X: rows in several groups, each row roughly a mix of its group's directions:
X (116 x 11):
[[ -8.0  -8.0  18.1 -15.0   4.0 -20.6  51.9 -27.3  12.3  13.9 -28.2]
 [-24.6 -39.6 -32.6  13.4  11.1  12.9   7.2  29.2  10.3 -19.9 -24.1]
 [ 28.4   6.1 -20.4   0.8 -32.5   1.0   2.5  -1.2   3.3 -52.6  24.4]
 [ 24.9 -12.1 -28.8  -2.7  27.7  26.7  12.9  32.4  15.9  11.7  31.8]
 [ -0.5  -1.3   2.7  -8.2 -10.0 -24.0  52.2 -12.3   9.1  19.5 -40.1]
 [-41.1 -22.3  21.0   7.2   9.5   0.9  16.6  21.9 -19.0  25.2 -34.4]
 [ 35.4  17.3  12.7 -24.9 -12.3  -5.7  15.6  20.4  20.5  45.8   0.6]
 [ -1.3  -4.3 -15.7  22.8 -15.1  13.5 -28.9  24.5 -28.6 -34.0  33.0]
 [ 23.7 -21.8  22.1 -26.9 -24.1   7.8  16.3 -33.2 -36.0   9.7   7.2]
 [-34.4  31.3  28.6 -15.5  18.9  -6.1   6.5  30.4  18.0 -23.7 -15.1]
 [ 37.0  -4.9 -12.6 -32.3 -34.3  11.4  30.2 -25.9   8.1  10.7  -5.8]
 [ 10.8   3.4 -14.9  18.0 -15.3  26.3 -39.3  19.1 -20.0 -10.8  40.9]
 [  6.6 -15.4 -16.0 -19.4  -6.6 -33.7 -32.3  -0.8 -23.0 -37.8 -24.7]
 [ 23.8  46.1   6.7  14.9   0.0  -4.6 -21.1 -28.1  -4.5   5.7  37.9]
 [ 18.7  13.3 -18.7  24.1 -40.6  -4.4 -17.0  -7.9  20.9 -32.7  26.8]
 [-21.1 -10.6 -10.2  -0.2  11.0 -25.8  34.1 -28.2  26.2  21.8 -33.7]
 [ 20.4  18.1 -10.2  23.0 -13.2   0.8 -25.4   4.5  12.0 -53.1  22.8]
 [ 32.1   8.0  -8.1 -36.3 -16.5  11.4  25.4 -36.2  18.7  19.1 -12.3]
 [ 10.8 -41.3   9.1  10.6 -24.6   3.7   9.7 -30.4 -39.9  16.4  13.4]
 [ 14.3   2.4  18.8 -18.2  -2.7 -28.9  37.5  17.0 -20.2 -35.3 -24.8]
 [-38.3 -13.3   9.9  37.4  21.8 -12.6 -19.8  16.5 -15.9 -31.7   3.5]
 [ 40.9  -1.8 -15.5 -36.2 -24.5  11.5  27.9 -30.1   5.5   4.3   2.2]
 [-41.2 -19.7  -1.2  27.8  14.3  -0.8   2.0 -22.1 -23.3 -39.9  -1.5]
 [-43.4 -27.9  -6.6  24.9   4.8  -6.3   3.8 -30.0 -20.5 -31.2  -1.9]
 [ 21.2  12.6   7.3  -2.9 -22.8  18.4 -42.5  21.4 -27.0  -2.0  34.2]
 [-38.0 -14.4 -11.5  17.0  24.8   8.5  -7.8 -11.1 -35.5 -38.2   5.9]
 [ 35.4   5.0 -13.2 -31.3 -26.2   9.4  36.4 -33.3   5.8  -0.4   4.8]
 [ -0.3  14.1   2.8  28.9 -19.5  52.2 -36.1  15.4   2.4   3.4  -1.2]
 [ -7.5  17.2   9.4 -31.0  36.5 -34.7 -11.0  22.7  11.7 -30.6   7.1]
 [-35.3 -34.8  -4.3   1.3   5.9   8.9  24.2  43.6   8.7  -6.5 -22.2]
 [ 28.6  37.1  23.2  -3.1 -18.8   3.8 -22.2 -30.8 -11.3  19.2  25.6]
 [-24.6  26.2 -22.2  -5.4  12.2   0.4 -11.5  24.0  49.2 -11.9 -21.7]
 [  1.8  -3.6 -19.0  60.8  -8.9  21.4   3.7 -17.6 -18.2   6.3  19.7]
 [ 37.4  28.8  -2.8 -28.9 -18.3  -1.2   5.3  15.3  29.6  33.7   5.0]
 [  4.5  23.6 -12.6  34.2 -10.0  -6.4 -28.8   2.6  10.1 -36.6  37.1]
 [  3.0   5.7 -15.5  65.3  -3.0  18.7   4.0 -13.1  -9.3   5.2  22.1]
 [ 18.6  28.3  30.1  -4.8 -21.2   5.8  -6.2 -39.6  -8.1  29.4  24.4]
 [-33.2  29.7  26.1  21.2   8.4  11.5 -27.7   1.0  13.3  21.6  31.1]
 [ 23.3  14.5  34.5 -24.9   1.7 -20.2   4.7 -18.4 -17.5 -26.9  36.5]
 [ 17.2   7.9  -4.0  10.1  -6.5  31.0 -39.6  33.0 -17.4 -22.3  27.7]
 [-36.8 -19.3  -3.5  29.3  19.4  -5.1 -13.3 -16.0 -21.4 -42.1   6.4]
 [ -2.7  12.4 -19.6  19.8  -7.5 -19.6 -32.5  -4.0  16.7 -43.1  33.5]
 [  2.0  11.8  28.5 -14.4  -8.1 -18.0 -12.9 -45.4 -18.1  10.7  38.4]
 [-21.1 -33.2 -15.8   0.7  14.1  -3.1  27.3  45.5   0.7 -24.9 -15.9]
 [-34.2  -5.3 -32.4  42.1   4.0   6.6 -12.6  18.0  29.2   6.0 -15.8]
 [ -1.5 -14.2  -0.2 -18.4  -4.1 -43.6   4.9   1.9 -22.3 -41.6 -31.4]
 [ 25.6   3.9  -1.0  -2.7  -7.7  30.2 -44.7  31.4 -18.6 -21.7  15.8]
 [ 22.6  27.2  13.3   4.5 -12.7   0.3 -17.1 -44.2 -16.1   4.2  39.6]
 [ -9.7  34.6 -35.2   7.3  13.8  15.5 -18.0  28.8  32.3  -6.6 -21.2]
 [ 17.0  18.5 -30.3   0.0 -24.7   8.7 -15.0   8.7   4.1 -51.6  22.1]
 [ 17.9  15.1  35.0   2.0  -6.6 -22.9   2.2 -17.0  -6.7 -26.7  48.0]
 [-25.0 -17.4   7.8 -18.6  24.0   6.1   2.7   1.0 -11.5  52.0 -30.1]
 [-40.6 -26.7  -9.8  10.9  11.3   0.8   0.1 -11.4 -26.3 -45.7  -8.8]
 [ 19.2   0.0 -27.4  48.1  -9.6  32.3   6.4 -16.1  -4.7  28.2   3.7]
 [ 27.7   1.1  -6.7 -25.0 -25.6   0.8  29.5 -45.4  20.2  15.3  -5.6]
 [-15.8   2.8  11.9  -4.8 -32.0 -44.6  -4.6  14.9 -34.5 -21.5 -19.3]
 [ 25.7  11.7 -14.5  39.9  19.3  28.4  23.7 -13.3 -18.8  28.5   3.4]
 [ 28.0  26.2 -14.5   5.0   5.9  -4.0 -18.6 -28.5  14.3 -29.7  41.2]
 [-40.3 -18.8  -7.2  24.9  17.0   2.1  -4.5 -26.6 -25.0 -37.4   1.8]
 [ 17.3  16.2  38.5 -30.6  -0.1 -19.8   4.2 -12.3 -17.4 -29.6  31.3]
 [ 21.1  10.5  29.6 -41.4  -4.6 -20.7   6.9 -25.3   0.7 -25.1  28.1]
 [ 10.2  30.7  18.6   3.1   5.0  -7.8 -26.0 -41.3  -8.8  -4.6  41.6]
 [-21.2  -8.5 -22.6  21.4   7.8  11.6  -2.3  28.1  27.5  32.0 -38.0]
 [ 21.3 -10.8   0.9 -10.2  -3.3  28.8 -38.8  27.5 -23.0 -29.7  22.6]
 [-37.8 -12.4  12.3  18.3  26.6 -14.6 -18.8  44.0 -18.5  -9.0  -0.9]
 [ 12.0   6.5 -33.5  49.9 -16.4   8.5 -18.3 -14.5  13.9  -2.8  28.6]
 [-33.9   1.4  17.0  -1.9  24.0 -35.4  39.4 -22.7  16.5   9.5  -1.9]
 [ 25.2  22.3   1.7   4.5 -16.9  17.9 -21.2 -23.4  -4.7  35.1  41.1]
 [  8.1 -27.5   6.2 -29.3 -23.7 -25.5   5.6 -39.6 -25.3 -10.5 -20.4]
 [ 43.5 -13.0 -13.3 -41.5 -27.7   4.5  22.2  -7.0   2.6  19.8   1.7]
 [-21.8 -17.4  33.9  -7.9 -35.0 -19.5 -24.1  17.2 -21.6 -25.4  10.8]
 [-24.9  27.1 -30.7  11.2   3.1  12.9 -26.1  33.0  24.9 -17.1 -20.6]
 [-32.2  -2.7  21.6  31.8  34.8 -17.3 -23.7  28.8  -8.8 -13.9   3.4]
 [-34.2 -15.5  -9.4  26.6  10.8   2.4  -5.5 -18.4 -24.7 -48.5   6.3]
 [  4.3  16.1   7.8  19.2  -2.6  38.8  20.9  16.7  14.2  36.3  35.2]
 [ 32.1  -2.5  -4.5 -22.8 -37.9   2.9  40.1 -28.2  12.5  10.7  -1.9]
 [-10.6 -22.4  10.0 -10.1 -31.4  -9.7 -31.8  -9.0 -37.7 -34.5  -9.7]
 [ 25.6   6.0  26.9 -42.7  -4.4 -18.5   7.5 -28.3  -6.5 -20.7  27.8]
 [ 44.6   5.9 -16.0   7.6 -28.9  -7.9 -27.6  -0.9  23.1 -20.1  27.7]
 [ -9.1 -27.6 -18.2  46.3  13.0   5.7   8.8   9.9   1.1  41.7 -16.2]
 [-10.6  33.1 -10.5   1.3  24.3  -6.0  -9.1  34.4  47.0  -1.4 -16.7]
 [-30.3   1.7  19.7 -28.4 -10.6 -26.4 -21.2  13.8   7.6 -44.9   7.7]
 [-14.2  34.6 -23.4   6.4   1.5   5.0 -18.0  20.5  51.2 -15.0  -9.8]
 [ -8.2  -6.9   9.0 -63.7  12.2 -21.0  -8.4   7.5  -6.4 -22.4 -13.8]
 [-27.4 -17.1 -25.7  21.1  11.5  13.5   3.2  32.7  22.6  -8.1 -39.8]
 [-17.7  -4.1  41.3 -40.8  -3.4 -26.6   4.2  18.6  26.9  -3.9 -13.4]
 [-38.6 -27.4  -6.2  21.6  14.3   0.3  -8.5 -16.7 -22.8 -42.8  -7.4]
 [-39.1   1.0  19.9  37.0  21.1 -19.6 -18.4  29.7  -3.0 -18.5   2.3]
 [ 20.3 -35.8  19.7 -13.9 -15.7  -6.5   8.3 -25.1 -46.1   7.7  16.1]
 [ -4.0 -11.4  -5.3 -10.9   3.5 -35.7  44.0 -40.6   7.5  11.6 -18.7]
 [-29.3   7.9  18.9  32.3  24.3 -17.5 -30.9  38.3   4.9  -6.2   1.5]
 [ 19.9   9.1   4.5  46.0 -25.1  11.5   6.3 -28.4   0.7   2.8  38.4]
 [ 17.6  10.2 -14.8  17.5 -19.2  -0.6 -17.8  10.4   5.4 -58.6  22.4]
 [-14.4 -34.5 -16.4  -1.2  16.3   9.8  33.1  42.3  11.3 -13.1 -22.2]
 [ 23.8  13.5   2.4  -1.3   0.5  27.9 -49.9  22.6 -12.6 -19.6  25.0]
 [-35.7   3.3  21.1   6.4  27.4 -31.4  -8.5  27.8  -7.7 -34.5   9.9]
 [-20.6  -6.4  -2.6  -3.0   2.3 -32.1  31.3 -30.4  18.0  17.5 -40.6]
 [ 32.4   5.6 -14.8 -40.2 -11.4  21.0  19.0 -33.5   8.8  22.6 -12.1]
 [-20.5 -11.2  -4.9 -26.7  13.1  13.0  22.1 -17.4 -16.4  51.3 -19.6]
 [-23.9  -2.6  24.3 -11.3  26.6  -2.5  38.8  18.0 -23.9  34.8  -8.7]
 [ 37.8  -5.2 -11.0 -45.8  -9.2   6.0  23.1 -30.6   6.2  19.7  -1.6]
 [-15.9 -28.0  -3.4  38.8  -0.8   8.2   0.3  27.5 -11.3  38.8 -26.3]
 [-21.6 -25.0 -14.9   7.4  -5.2  18.3  -1.1  25.7  -1.7  34.3 -46.2]
 [-13.1  36.8 -13.1  23.4  22.2  -2.4  -8.4  27.9  45.3  -5.9  -4.0]
 [ 15.3 -25.8  19.0  -2.3  -8.5   6.5  26.6 -37.5 -43.7   9.0  14.6]
 [-15.9 -11.8 -28.5   9.5  -5.0  23.0 -13.0  30.9   2.0  27.5 -44.3]
 [ -5.5  -9.3   1.5  -6.7   8.7 -25.0  51.6 -26.1  12.4  -0.7 -36.6]
 [ 13.2 -28.8  -8.3 -24.5  -2.4  -3.9 -20.7 -27.7  -9.4 -33.3 -40.2]
 [-44.5 -10.1  22.4  22.3  17.9 -26.6   1.2  38.4 -10.7   0.8  -1.3]
 [ 17.6  19.8  32.9 -12.0 -23.7  -3.3 -12.9 -22.7 -28.1  10.3  40.2]
 [ 44.5   8.1  17.2 -15.4 -24.3  -7.5  10.9  25.1  27.9  29.6  -8.0]
 [  5.7  -9.5  12.3 -12.2 -12.0 -21.0   9.4  -3.1 -26.7 -51.1 -35.7]
 [-13.7 -33.5 -32.5   3.8   9.0  12.9  -4.0  48.2   5.9 -16.3 -20.7]
 [-13.9  26.7 -32.6  -5.1  16.5  -5.3 -18.0  18.1  48.6 -15.6 -12.1]
 [ 20.8  16.1  24.0 -44.0 -14.5  -9.7   1.9 -26.3  -0.3 -29.3  25.2]
 [ 57.4   5.2   2.7 -16.8 -32.6   7.5  21.4 -12.0  16.1   9.7   3.0]]
one row of each group, then the others: which group is each in?
[ 27.9  11.5  18.0 -36.7   2.6 -12.8   6.6 -29.7 -18.3 -26.9  31.1] -> <94>
[ 26.2   4.0 -18.7  15.0 -16.1  27.9 -37.2  19.6 -22.2 -23.8  23.7] -> <41>
[-31.2  -7.4  -1.5  26.9  18.5  -2.0   1.6 -15.7 -23.8 -51.4  12.1] -> <104>

[  7.1 -20.3  14.7 -15.3  38.0  39.9  34.4   4.7  20.4  -6.2   9.9] -> <41>
[-26.3 -25.9  49.9   4.2   5.1 -29.0   7.8  25.3 -13.9   7.6  -2.3] -> <94>
[ 21.8  26.2  17.7  -2.3 -20.1  17.4 -32.6 -30.6  -9.3  22.9  30.0] -> <41>
[20.5 19.0 27.2 -9.4  2.8 22.2  6.4 15.0 -5.2 21.7 53.2] -> <41>
[-48.2 -21.1 -12.7  10.1   9.7 -11.8 -16.1  26.7  11.6 -14.0 -33.7] -> <41>
[-19.0   4.5  18.1 -39.4  29.6 -33.4  -5.1  27.5  11.4 -20.7 -10.5] -> <94>
[ 31.9  37.0  20.3  -6.8  -5.1  12.1 -22.5 -17.7  -3.4  24.1  35.6] -> <41>
[ -7.3  -6.4 -36.0  56.8 -11.8  22.5  -4.5  -9.1  12.0  13.9   1.5] -> <94>
[ 15.4  33.9  29.6   7.5 -25.8   0.3 -15.3 -46.0 -16.3   0.4   9.8] -> <41>
[ -0.7 -31.8   8.1 -31.8  15.6   5.6   4.4   6.8 -10.7  44.2 -34.6] -> <104>
[ 14.6  12.6   3.2 -13.9 -18.6 -44.4 -21.1 -21.4 -29.0 -27.5 -17.3] -> <41>
